Named moves come first, each a turn or a mirror and shown by rows before and after it. Which of them, in which order, take the first row of each pair that follows to the second? Write the first one first, as in the answered first pair.
move k671:
[ 15   6   3   4   5   1 -11 -16  26  18 -23 -13  -2   8   8   1  13  24
   6  25   2 -34  24 -36 -14 -18   0  -1   0 -19 -15  13] -> [ 21   6   1   8  -3   8  -4  -9  32  22 -23 -17   4   1   7  16  10  26
  11  11   0 -25  15 -30 -17 -16  10   3  -7 -31 -18   7]
[ 10  -1   0 -10 -26   5 -13  16 -17   5   1   4  14  -2  11  25  15   2
  10   4 -17  10   0 -23  -6 -27  31 -25   1   8  11  10] -> [  1  -3   0 -16 -16  -4 -21  13 -16   1   2   8  12   4  11   9  18  -1
   2  16 -16   4   6 -26  -7 -25  22 -33  12  19  16  11]
[  9 -17  29   8   2  20  11 -30   0   1   8 -13  -9  -7 -13 -18  -2  25
 -11  19   7  -1  -3  -1  -8 -11   9   8   5   2 -12 -13] -> [ 12 -15  29   8  -2  21   9 -28   2   5  11 -12  -8  -9 -15 -12   2  24
  -8  14   9   3  -6   1 -10 -10  11  13   3  -1 -11 -14]
move k216:
[-20  -8   6  -1 -12  47   8 -17  20  -7 -11 -15 -41  10 -21 -16 -16 -30
  23 -18  17 -27  -4 -36  -1   1  -4   9  -4 -45  -9  14] -> [  4  23  -2   5 -38  10  22   6  13   1  20 -12  21  -6  17  44   7  16
   3 -23 -21  37  12 -18  19 -26  -1  19 -24 -45  14  18]
[ -4  11  -6  -8  -3   5  -2  12  -3   0   3   1  -3   0   7   1  -9  -8
   9 -10  -3  -2  -2  -5  12   2  -3   6  -4   6   2   9] -> [ -2   9  -5  -9  -3   5  -2   7  -6  -1   4   1  -1  -1   9   3  -9  -7
  10 -10  -2  -2  -2  -1  11   0  -1   6  -1   5   2  10]
[-10  28  -3  15  -4  -2  47  10   3 -12  11 -16  35 -18  -5   8  -2  11
   8 -21 -26  25  -5   0  21 -10  12  18  -3  18  -2   9] -> [-23   5  -2  11  11  23  38  -6   5 -20  -8 -15  -3  -6 -29 -33 -18 -21
  22 -19  -3 -16 -17 -14   6   9  12  15   9  18 -18   6]
move k981:
[ 29  -7  12  -3 -20   4   3 -16 -12  15  -4 -12   0  -8 -28 -35 -12  19
 -15  -3  26   8 -21  -3 -39  -9   9  19  12  -3 -32   0] -> [ 15  -4   3 -22 -12 -17 -14 -17  -6  20   9  -3   4  -3   1 -32  -7  28
 -24  -1  21   0   7 -20 -30 -13  -8  21  15  26 -27  13]
[ 13 -12   9   8  10 -27 -11 -14  -3   1  21  -4  24   2  16  -5   6  25
 -23  25  -4  16  18 -13   4 -32 -13  -8  21  33   5  17] -> [ -7   5 -12  10   7 -44  -7  19 -15  -4   2   8  24  15  -2  -2   6  -6
 -23   8 -15  15   7   5  27  -4 -24 -19  21  26  26  12]
[  2   8 -10   0 -22  10   4  23 -11   0   6  -7   6  -1   7  12 -10 -11
  16 -25  -2  12  -7   9   4   4  15  12  -8 -21  12   3] -> [ 11  -3  -1   0 -21  20   0   7  -5   0  13 -15   7  -8   9  13 -13   4
  17 -20   1  14  -5   7  -8  -5  20  17  -5 -17  -1   3]

(2 to 3 moves a pair)
[  1 -10   5   4  15  19   5  13   7 -11 -12  13 -12   0 -14 -15  -9 -34
  18  -5  -1 -17  -9   5  -5  10  11  -6  -7  -8  -9  -5] -> [ 10  -1   7  -1  12  -5  -6   7  18  -4  19  15  18 -10  25   7   4   8
   7   3 -14   8  27  -5  -4 -21  10   4 -10  15  -9  12]
k981 k981 k216
[  3  -2  13   6   6  19  -7  -4  -7   8   4   1 -15   9 -29 -32   9 -16
   7   4  12 -24   4  -9  -2  10  15  12  13  -3 -15  -7] -> [ 16   9  16   4  -8  14  -5  -5   0  19  27  -7  15  -4   6   2  17  18
   0  -5  -3   7  22  -9  -2 -14  20  28   0   3 -18   4]
k671 k981 k216
[-22 -16  -4 -21  13  11 -14  -9   9   2  -6  -2 -26   9  20 -14 -13  -7
  -5  12  12 -22  13 -27  -9   1  -1   3  19  26 -10  13] -> [ -9  15 -13   3 -15  -5  16  36 -11   2 -19   0   6   2   0  27   1 -10
  -9  -7 -16  23 -25  18  10  19   8   0  -1 -14  16  -4]
k981 k216 k981
[  6  11  24 -14 -17   0 -41  -4  -9 -20  10  21  13   5  15  15   8   5
  13  -6   5  15   6  -6  10  -7  12 -29 -14  10 -12  23] -> [  5   7  18 -18 -21  19 -44  -4  -6 -15   7  20   2   2  15  10  -1  -5
  23 -18  14   1   0 -11   7  -4  13 -21 -13   6 -21  26]
k216 k671 k981
[ -3 -13  -4  -9  -3  23  10 -10  24  11   4 -12 -11  -8  18  -1  -7   1
  11 -16  10 -15   4 -11  -8   9   6  16   6  -3  -5   4] -> [-17  -6 -11  -6  -2  12  10   8  12   4 -11   0 -18  10   2 -12  -9 -21
   6 -16   8 -20  -8  -2  -2  28  -6   4   8  -3   9  -2]
k671 k981 k981
[-27  16 -22 -10 -33  19   1  22  -9   5 -16   8   5  -8  13  10 -10 -41
 -13 -42  -3 -32  -5  -3  24  28 -22  -1 -18  15  -1  -9] -> [-18   2  -5   8 -31  38  12   8 -15  -6 -27   0  -6 -14 -21  -4 -13 -42
  -6 -27   2 -32 -30   1   8  30  -3 -10 -17 -12 -12 -23]
k671 k981
[  8 -32  16   2  22  -6 -18 -16   4 -16  -3   4  -6  -3 -12 -13   5  32
   5  15  39  12   9  -1 -16  -1   8  -3  -1  28  -7  -2] -> [-16 -13  -7  -3  20 -30 -21  18  -8 -19 -16  18  -8  12 -23 -13  11   1
   4   1  29   5   0  13   6  23 -13 -14   2  28  16  -6]
k981 k981
[ 10  -8 -36  -4 -17 -24 -12  14   6  -3 -17  14   5  -7  24  31 -21 -34
  -9 -38  -4   5 -21  25  36  -1   2   9  12   4  12  -3] -> [ 19 -29 -22   4 -16   9  -3 -11   8  -6 -26   3 -16 -12  -4  13 -34 -35
   6 -27  16  -9 -41  19  14  -3  22  12  14 -10  -8 -11]
k216 k981
[-13   8  -2   0  15   3   2  10  -4  -4 -11   1  -8  14  -3 -10   6 -16
  14  -6   0 -12  -5   7  -6  12  -3 -11   0  -6   1  -9] -> [  5  13   7  10   5   1  11  11  -5  -2  -4  -6  10   2   3   6  13   2
  13  -5  -8   8 -11  16  -8  -4  10  -7  -6 -16   2 -12]
k216 k981
[  8   5  -5  17 -10  14  15   8  -1   2  -4  -4  11  -7 -16  17  -2  -5
   7  -9   0  13 -27  11   2   6   8   7 -12 -22   7  -5] -> [ -9  16 -20  -2  -4 -15  -8  16   0  10   9   7  15   4  12  16   6  -2
  -6  -9  -9  -1  10  -2  14   2 -20   7  -5  12  14  10]
k981 k981 k981
[ 14 -16   0  -8  -8  21  -6 -20  23  23  17 -15   6 -10  10  -1   8   0
  22 -15  27   1  12   2 -24 -10   8  15   8  -2  -4   8] -> [  9 -12   0 -13   0  -5 -15 -21  16  17  25  -9  16  -5  22 -10  19  11
   4   3  20   5  27  -2 -15 -15  -2   9  14  13   7   9]
k216 k671 k216
[-10   8  -7  11 -18  -6   6  26 -12   4   3   3  16  -8   5  24  -3  -8
   0 -25 -13   2  -7   6  10  14 -11   3   9  -8   6  -4] -> [-18  -9   7   7   7 -16  -8  -2 -18  -9   2   6  -3   6  -5 -20   0  -3
 -16  13  -4 -17   6 -10  -2   7 -17 -12  29  11  -1  -6]
k981 k671
[  7 -28  11  -4  13  19 -14 -45  27  13  24 -24  -5 -17  14 -17  -7  21
  15  13  14 -27  16 -26 -28 -25   2  15   7  13 -31  13] -> [-33  12 -30 -10   4 -23 -12  24  -4   7 -17   8 -14  17 -12 -12  -2 -48
  12 -21  -8 -33  -7  11  14  31 -32  -9   9   7  18   3]
k981 k981
[ -5 -19  17  11  14  10  -4 -20  -8 -13  -8 -11 -14   6 -17 -31  -4   7
   1  28   4  -8  -1 -11 -16 -10   4 -14  11   3 -11 -12] -> [ 14  -8  14  18 -12  27  15  -6  -1   0   1 -18   6  -9  -9   7  -5  18
   7   3  -7  22 -14   3 -14 -13  21  -1  -9 -19  -8 -15]
k671 k216
[  9 -12  20  11  13 -17  -2 -24   0 -18  26   0  30  -2  25  11  17  33
   1  16 -12  24  18 -10  -7 -31 -14 -12  -8  11  14  -7] -> [-21 -20   5  -3  29 -14 -17 -20  -2 -23   2  11  -6  22   7 -28   5 -12
   9  13   8 -22  17 -20  -6  -5 -34 -20   8  23  13  -5]
k216 k981
[-15   7 -12 -21   7  -2 -12  -3  26  -3  -7   3 -14  13  18 -12  -2 -20
   0  -9  19 -32  14 -21   5   6 -15  -3   8  24  -6  13] -> [  3  26 -13 -16 -12 -14  -3   9  22   5   8   4  18   0  34  26   8   5
  -7 -21  -1   4  20  -6  14  -8  -9   6  -7  17   3  13]
k216 k671
[ -4   6  -3   3   1  -3   8  10 -14  -8 -16   5   1  10 -18  -8   6 -20
   2   7   6  -3 -16   9  14  14  -3  -5   0 -12   8  -7] -> [ 15  -1  11   9   1  -3  14  -5 -11  -7   2  -5  18  -5  -6   3  13  15
  -7  21   2  19  -8   5   6  -8  11  -1  -7 -13   2  -5]
k981 k671 k216
[  0  29 -20   5 -27 -21  18  48 -11  13  -4  10  24   2  13  42   3  -6
  -1 -26 -28  25  -9  25  23  15  -7   5 -24  -9  25  -9] -> [  6 -14   5  16 -10  40  25   4   0   1 -27  -9 -23  -1 -32  -6 -22 -28
  27 -15  11 -17 -42  10 -16  23  23   4 -11 -37 -12 -25]
k981 k216
[-17  23 -19 -31 -15 -19  -9  11   4   7  25  15   9   9  51  16   2   2
  -2 -29 -13 -17  33 -15   9  -8 -25  10   5  35   3  17] -> [  5   5   3   6 -25  40  34   1  -4  -1 -17  -6 -17  -1 -24   7 -14 -22
  24 -31   6 -16 -45  16 -13  18  19  10  -1 -34 -15 -23]
k981 k216 k981
[ -1 -28  29  11  -9   6  24   3   7 -26 -11 -11 -11  -1   0   1  -1  -8
  36  13   0   1 -32  -2 -23  -9  14  26  -1 -23  -7   2] -> [ -6 -21  26  -2   2 -22   6  -4  14 -20  12  -3   4   3  36   1   7  20
  18  23  -9   8   6 -17 -17 -30  -1  28   4  10  -1  18]
k216 k981 k671
[ 14  17  -1   7 -12 -38   2   5  -4   0  10  -4  36 -15   8  25  11  25
 -10  18  -6  40   5   2  16  -3  -8  -3 -25  -2  12  -3] -> [ 19  19   3  11 -14 -27  10   7  -6  -6   4  -7  32 -16  -6  24  11  22
  -7  13  -4  45  -8   8  17   0   0   0 -25 -16  15  -6]
k981 k981
[ 25   6  -6   0   2   0  14 -11  10   6  -5  -8  13   1  -2  -3   4  15
   5  -8  -3  26  -9  12 -11  -2  13   1  -8 -11  -9 -20] -> [ 17  -4  -6 -14  14   1  -2 -27  18   9   0  -6   1   6  10 -19   2  18
   6   0   8   1   8  -7 -20  -9   4   4   2   8 -21 -10]
k216 k981
[-17  -1 -10  -3   3 -16 -13   1   6   3   6   5   2  10  10  -6   2  -3
  -2   3   3 -10  19 -11  -3  -4 -19  -3   3  23   0  19] -> [ -8  -8   1  11   1  -3   2  -2  -3  -9 -14   0  -9   9 -31 -19   2 -15
  -1   9   9  -8 -16   3 -12   8  -3 -11   2  -8  -2  -3]
k981 k981 k671
[ -9 -15   1   3  18  27   2   0  -8 -17 -22  16 -36   1 -13   5   4   2
  38   8  32 -17   2  19  -1 -13  -2   1  19 -22  -8 -12] -> [ -8 -15  -5 -11  15  20 -13  -3   4  -8   2  18 -25  -3  21  18   4  16
  33   1  27 -15  29   1   2 -30  -8  10  15   1 -13   5]
k981 k671 k981
[  6   2  12   9   5   7  -3   6 -10  -3 -15   1 -20  19 -20 -18  10 -26
   6  -6   5 -12 -23  14  -8  11   3 -14   7   0   6  -1] -> [ 27   7  22  17  -5   1   7   5  -7   0   2  -3  13   5  -5  10  22   9
  -1  -5  -9  23 -20  18  -8 -14  11  -4  -4  -6   7  -1]
k216 k981
[  8 -14  15   6   3  33   2 -23   4 -10 -18  -1 -25  -3 -10 -21 -13   1
   9   9  12 -29  -7 -13 -13   7   2  -2   7 -11 -19  -7] -> [ 27   8  14  15 -16  13  13  -5   2   1  -1  -1  20 -16  13  28   3  33
  -5  -4 -14  19  -1   7   0 -10  10   6 -10 -15  -6  -3]
k671 k216
[-14  15 -45 -16 -11  -1   1  33   0   2 -15  18 -11 -10   4  24  -2 -35
   7 -41  -5  -8  -8   9  21  41 -12   6 -17   0  10  12] -> [ 11  22 -23   7 -20  -2  25  27 -12  -7 -14  10   8 -21 -16  35  10  -8
   1 -27 -17  29 -31  29  15  28  12   2 -24 -31  11  -5]
k671 k981 k216
[-23  12 -19  -1   1 -21 -19  38  -1 -13 -10   7   6  -3   3  20  23  17
  -9  -6  15   5  -3 -13  15  -4 -14  -5   2  -5  14  -7] -> [-16  -9   3   7  16  -9 -19  10  -1 -23 -13  -4  -5  -6 -12  -3  20  28
 -11  22  28  -1  -8 -21  -3 -14  -2 -10   7 -10  -5 -13]
k981 k981 k671
[ -3   9  -5  -3  -3 -13 -31   3  -1 -13 -21  17 -27  15   8 -10  -4   9
 -14  21   5   8  -2   7   3  28   5  -7  35  20   2  -5] -> [ 10  10  -7   2 -22  19 -16   8   6  -3 -26   6 -25   1   1   9 -15   2
   5  -6  13  11 -22  17  -7  33  24  10  22  -2  -9 -13]
k671 k216
[ -7  13 -31 -12  -6 -10  -7  21  -4   6 -10   9   0   7  19  18 -10 -11
   5 -20  -9 -11   1  -2  13  18 -14   3   0  20  16   8] -> [ 19 -12  -4  -6  -2  19  -2 -21  15   8  10 -13   0 -12  26  18 -15  23
  12  -2   5  -7  10 -16 -13 -11  10  13  -3  13 -13   9]
k981 k981 k981
[  3  -5   7   4  12  -5   1 -18   7   4   6  -2  14 -17  11   7   4  33
 -12  13  -5  22  15   1  -8 -33   1  -7  -9   1  -9   8] -> [-20 -11 -13  -8  19  13  -6  -8  11   3 -20   5 -24  -1 -11 -19 -13 -18
   6  -3  13 -24   3  -5 -11  -4 -10  -8   1  -1 -11   5]
k981 k671 k216
[ 17 -11  -1  17  -8 -31   8   2 -23   0 -16  -1  -8 -12 -36 -13  27  14
 -12   8 -19  24  -1  37  16  -6  -7  12 -24 -36  10  -5] -> [ 18 -17   7   4   0 -35  -9 -20  -9   7   8  -1  -1 -17  -6 -14  26  37
 -18  21 -15  21  31  18  10 -29 -10  21 -21 -11   3  12]
k981 k981
[ -4 -12  17   3  16   3  24 -34   4   3  -3  -3 -12  -3  -4 -25   9   0
  -6  12   6 -10  -2  -6 -30 -29 -13 -37  23   0 -32  10] -> [-23   7  -3  -7  15 -19  21  -4  -5   3 -11  11 -12  12  -2 -25  14 -25
 -11  -3  -4 -14   0   4  -9  -8 -37 -44  26   8  -8  10]
k981 k981
[ -5   5  14  19  -5 -59  -2   8 -19 -23   3   8  16   5 -10  24  10  -4
 -12  -4 -30   8 -10   8  20 -18 -16 -13  -5   2  23 -18] -> [-17 -16  13  14   5 -26  -7  -6  -9 -28 -18   7 -24  13 -35 -13  -7 -34
   7  -5  -5 -36 -26  -2   4   0 -16 -16   5   0   2 -25]
k671 k216
[  7   4  -9  -3 -15 -20   2   9 -14  -5  18   1  15   2  -4  10   9  15
 -11  16 -14  28   1  14  16  -4  -6  -7   5   1  13  -5] -> [  3 -21   1  -3   1   9   3 -12  -9 -10   2 -10 -17   7 -29 -22  -6  -3
   5  20  11  -3 -15   4  -5   9   5  -6  12  -5  -7 -11]
k981 k981 k216
[  0 -15  15  19   5 -12  11  16  -9 -15 -24  -3  22 -12 -12 -15   3  16
 -23  28 -21  10  -5   5   3   3  16 -17  -4  -5   6  -8] -> [  8 -18  19  17  -1  -4  12  11  -3  -9 -14  -7  28 -20   0  -3  -2  25
 -20  21 -16  18  -4   0  -2  -5  21  -4  -8  -9  -1  -7]
k981 k671
[ 14 -15  15  14 -10  28   2 -10  21   3   5  -9  -5  -1  -3   0 -13   7
  14   3  13 -11  -3 -11 -19 -19  16  -7   5  -5 -21   4] -> [ -3  16 -13   4 -17 -15  -1  35   6   4   4  12  12  13  15  18   0  -4
  -3 -13  -8   4  10   2  13  -5 -16 -14   2  11  11  12]
k216 k981 k981
[ 28   3  15  18 -18  -3  23  -3 -11   4   6   0  35 -11  -8  31   7  19
  -8   3 -20  58 -32  27  11 -13  13   2 -18 -34   4 -12] -> [  8 -42  21  -5  17  32  -2 -46   7  -5  -8  -7 -26   1 -19 -37 -21 -14
  10  18  26 -16 -24 -14 -17  -4  11   0  10 -11 -33  -4]
k981 k216
[  0  -3  14   6   4  12  -2 -22   4  -7 -14  -5 -11   7 -19 -12   4  -2
   8   1  15 -15 -18 -15 -20  -3   1  -5   2 -11  -6 -16] -> [  2   3   0 -11  -4   5 -13 -11  15  10   6  -2   8   4  20  12   3  10
   6 -13   7  -8   9 -24 -14 -16 -14   7  -3  13  -7   0]
k981 k671 k981
